Each cloud below is a set of points, in no order, taken from a shape made of curves that can fork, meet and close up, bent smoothly into 10 dimensions.
How many independent loops does the shape behind each cloud have?

vodu:
[[ -17   12   -5   -1   -9   20    7    9    1  -18]
 [  11   63   14   89  -27   91   12   17   13  -17]
 [  -9   52  -18   55  -30   54    3   -5   -8  -17]
 [  -9   64  -25   74  -36   64   -2  -12  -12  -17]
 [ -26  -46  -38  -86   31  -58   16   -5   24   37]
 [ -29  -44   -9  -77   12  -38   -7   15    8  -18]
 [ -24  -42  -37  -77   35  -56   25   -5   30   46]
 [ -32  -52  -35  -99   26  -62   -4    0   13    8]
 [ -25  -12  -20  -36   -2  -11   -7    5    0  -19]
 [ -18  -34    6  -50   31  -21   43   20   39   30]
 [  -8   65  -25   77  -37   65   -1  -13  -13  -18]
 [ -19    6   -8  -11   -7   13    5    8    2  -18]
 [ -21  -40  -32  -71   36  -52   31   -1   34   52]
 [ -17  -35  -10  -55   34  -32   42   13   42   45]
 [ -31  -55  -19  -96   19  -54  -11   10    8  -13]
 [ -29  -25  -22  -53    3  -25  -12    5    0  -20]
 [ -26  -10  -18  -33   -3   -8   -6    5    0  -19]
 [ -32  -54  -30 -100   23  -60  -10    4   10   -2]
 [  -9   68  -26   87  -40   71   -2  -15  -13  -19]
 [ -17  -34   14  -49   29  -16   39   24   36   18]
 [ -20  -39  -28  -66   36  -47   36    2   37   54]
 [  -7   70  -24   89  -41   74   -3  -15  -13  -20]
 [ -29  -52   -8  -89   16  -46   -9   16    9  -17]
 [ -28  -49  -39  -92   30  -62    7   -3   18   26]
 [  -5   71  -17   95  -42   79   -2  -12  -11  -20]
 [ -30  -52  -37  -96   27  -62    0   -2   15   17]
 [ -22  -42   13  -67   16  -24   13   26   18  -13]
 [ -21  -39   17  -62   18  -20   20   27   22   -7]
 [ -10   48  -15   46  -26   51    5   -1   -6  -16]
 [ -18  -34   -2  -52   34  -25   42   16   42   38]
 [   0   69   -8   97  -41   83    2   -5   -4  -19]
 [ -29  -41  -12  -73   11  -37   -8   12    7  -19]
 [ -30  -53  -14  -94   18  -51  -10   13    9  -15]
 [ -33  -55  -26  -98   22  -59  -10    6    8   -6]
 [ -27  -47  -39  -88   30  -61   12   -5   21   32]
 [ -19  -37  -23  -62   37  -42   38    6   40   53]
 [ -20  -38  -27  -64   36  -44   37    3   39   54]
 [ -18  -34   17  -50   25  -16   37   25   33   12]
 [ -27  -49    0  -83   16  -39   -3   20   11  -18]
 [  -9   44  -13   42  -23   49    6    0   -5  -16]
 [ -30  -51  -38  -94   28  -64    3   -3   17   21]
 [   7   64    9   92  -30   90    9   10    8  -18]
 [ -17  -35   -6  -53   34  -29   43   14   42   41]
 [ -29  -37  -15  -70   10  -34   -9   10    5  -19]
 [ -32  -54  -32  -99   24  -61   -7    3   11    1]
 [ -30  -36  -17  -66    8  -33  -10    9    3  -20]
 [ -28  -17  -22  -44    0  -19   -9    5    0  -18]
 [ -24  -45    9  -74   15  -30    5   23   15  -16]
 [ -22   -5  -14  -25   -4   -1   -2    7    0  -19]
 [ -14   20   -3   10  -12   29    9    9    2  -18]
 [ -16  -34   10  -49   30  -18   42   21   38   25]
 [ -19  -37   18  -59   20  -18   25   28   25   -3]
 [ -29  -29  -21  -58    4  -28  -11    6    2  -19]
 [ -11   32   -7   27  -17   40   10    5   -1  -17]
 [ -24  -43   11  -72   15  -28    7   25   16  -14]
 [ -17  -35    1  -50   33  -25   43   17   41   36]
 [ -27  -16  -21  -41   -1  -17   -9    5   -1  -19]
 [ -30  -27  -21  -56    4  -27  -11    6    1  -19]
 [  -9   55  -20   59  -32   56    2   -7   -9  -16]
 [ -28  -50   -3  -85   15  -41   -5   19   10  -17]
 [ -18   10   -6   -6   -7   17    7    9    3  -19]
 [ -19  -36   18  -56   22  -16   28   27   27    1]
 [   1   68   -4   96  -38   85    4   -1   -2  -20]
 [ -17  -35   19  -52   23  -15   34   27   31    8]
 [  -4   72  -15   97  -43   81   -1  -10  -10  -21]
 [ -22    0  -12  -19   -5    4    0    8    1  -18]
 [  -2   71  -11   98  -42   83    0   -7   -8  -20]
 [ -21  -39  -32  -70   35  -50   32    0   35   52]
 [  -6   71  -21   94  -42   77   -2  -14  -12  -20]
 [ -26  -47    3  -80   15  -35    0   22   12  -17]
 [  -9   61  -24   68  -35   62   -1  -10  -12  -17]
 [  -9   67  -26   82  -39   68   -2  -14  -13  -18]
 [ -29  -21  -23  -48    2  -21  -11    4    1  -19]
 [ -18  -35   19  -53   23  -16   31   27   29    4]
 [ -28  -53  -11  -91   16  -47   -8   15    8  -17]
 [ -18  -36  -14  -57   36  -35   41   10   41   48]
 [ -12   30   -5   21  -15   37    9    7   -1  -17]
 [ -17  -34   11  -49   29  -18   41   23   37   22]
 [ -29  -47   -6  -82   15  -40   -6   17    9  -18]
 [   4   67    2   96  -35   87    6    4    2  -19]
 [ -20  -37  -19  -59   36  -39   39    8   41   52]
 [ -31  -53  -36  -97   26  -62   -1   -2   13   13]
 [  -9   59  -22   64  -33   59    0   -9  -10  -16]
 [ -23  -41  -35  -74   35  -53   28   -3   32   50]
 [  -8   70  -23   93  -42   75   -2  -14  -13  -20]
 [ -10   39   -9   36  -22   45    7    2   -4  -16]
 [ -29  -32  -19  -64    7  -31  -11    7    3  -20]
 [   6   66    5   94  -33   88    7    7    5  -19]
 [ -32  -54  -24  -97   20  -57  -10    8    8   -9]
 [ -21    2  -10  -16   -6    8    2    8    2  -19]
 [ -23   -6  -16  -27   -3   -3   -3    7    0  -20]
 [ -23  -44  -37  -80   33  -57   19   -4   27   43]
 [ -21  -40   16  -65   18  -22   16   25   19  -10]
 [ -12   25   -4   16  -13   33    9    8    0  -17]
 [ -16   16   -4    3  -11   24    9   10    1  -18]
 [ -11   37   -8   31  -20   43    8    3   -2  -17]
 [ -25  -43  -37  -83   32  -58   20   -4   26   41]]
loops
1

sevup, 63 rows:
[[ 31   7   3  11  -1  12 -34  26 -14  -7]
 [-11 -14 -47  11  26  68 -21  27  67 -19]
 [ 13  14   9  15  -9  32 -41 -19 -31  -6]
 [ 14  14  17  16 -12  31 -38 -29 -38  -4]
 [ 32   1  -1  11   5  13 -28  36   0  -7]
 [ 12 -10 -22  12  17  40 -21  34  37 -12]
 [-17 -14 -54  11  29  75 -21  26  75 -21]
 [ 14  13  13  15 -10  32 -39 -26 -35  -5]
 [  4 -11 -30  12  20  49 -21  32  47 -15]
 [ 17  13  20  15 -13  30 -37 -32 -42  -3]
 [ 34  11  43  17 -17  14 -27 -42 -64   7]
 [ 32  11  41  16 -17  16 -28 -41 -61   5]
 [-33 -10 -83   8  31  88 -26  35  95 -32]
 [-31 -11 -77   8  32  87 -24  31  92 -30]
 [ 13  14  11  15 -10  32 -39 -24 -34  -5]
 [-33  -8 -85   8  31  88 -27  37  96 -34]
 [ -4 -12 -39  12  24  60 -21  29  59 -17]
 [  1 -12 -33  12  22  53 -21  30  51 -15]
 [-21 -13 -60  11  30  78 -21  26  80 -22]
 [ 19  13   3  14  -5  25 -40   1 -23  -7]
 [ -8 -13 -43  12  26  64 -21  27  64 -18]
 [-25 -12 -66   9  30  82 -22  26  85 -25]
 [ 31  -2  -4  11   7  16 -26  37   5  -8]
 [ 31   8   4  12  -1  13 -35  24 -16  -7]
 [-35  -6 -91   8  30  87 -29  43  98 -38]
 [ 21  -7 -13  12  12  29 -23  36  23 -10]
 [-34  -8 -87   7  31  88 -27  40  97 -35]
 [ 13  14   7  15  -8  32 -42 -14 -29  -7]
 [ 32   0  -2  11   5  14 -27  37   2  -8]
 [ 25  10   3  13  -3  18 -38  15 -20  -7]
 [ 18  -8 -15  12  14  32 -22  36  28 -11]
 [ 27   9   3  13  -2  17 -37  17 -18  -7]
 [ 22  12  28  16 -14  25 -33 -36 -49   1]
 [ 13  14  10  15  -9  33 -40 -21 -32  -6]
 [ 34   3   1  11   2  11 -30  33  -7  -7]
 [ 24  11   3  14  -3  20 -40  12 -20  -7]
 [ 33   5   2  11   1  12 -33  29 -11  -7]
 [ 21  12  26  15 -14  26 -34 -35 -48   0]
 [ 24  -5 -10  12  11  25 -24  37  18  -9]
 [-15 -13 -51  11  28  72 -21  26  72 -21]
 [ 17  13   4  14  -6  27 -42  -3 -25  -7]
 [ 32   5   2  11   1  11 -32  31 -10  -7]
 [-23 -13 -63  11  30  80 -22  26  83 -24]
 [-34  -7 -88   7  30  88 -28  40  97 -36]
 [ 28  11  37  16 -16  19 -29 -40 -57   4]
 [ 15  14   4  15  -6  29 -41  -7 -25  -7]
 [ 28  -3  -7  11   9  20 -25  37  12  -8]
 [ 33   1   0  11   4  12 -29  35  -4  -7]
 [ -1 -12 -35  12  23  56 -20  30  54 -16]
 [-30 -11 -75   8  32  87 -24  29  91 -28]
 [ 26  -5  -8  11  10  22 -24  38  15  -9]
 [-27 -12 -69  10  31  84 -23  28  87 -27]
 [ 18  13  22  15 -13  29 -36 -33 -44  -2]
 [ 25  12  33  16 -15  22 -31 -38 -54   2]
 [ 37  10  48  17 -18  10 -24 -43 -68   8]
 [ 21  13   3  13  -4  22 -40   7 -22  -7]
 [-32 -10 -81   8  32  88 -25  33  94 -32]
 [ 29   9   3  12  -2  15 -37  21 -17  -7]
 [  9 -10 -24  13  19  43 -21  34  40 -13]
 [ 15  14   5  15  -7  30 -41 -10 -27  -7]
 [ 15  -9 -19  12  16  36 -21  35  32 -12]
 [-28 -12 -73   9  32  85 -23  28  89 -28]
 [ 20  12   3  14  -5  23 -40   4 -23  -7]]
loops
0
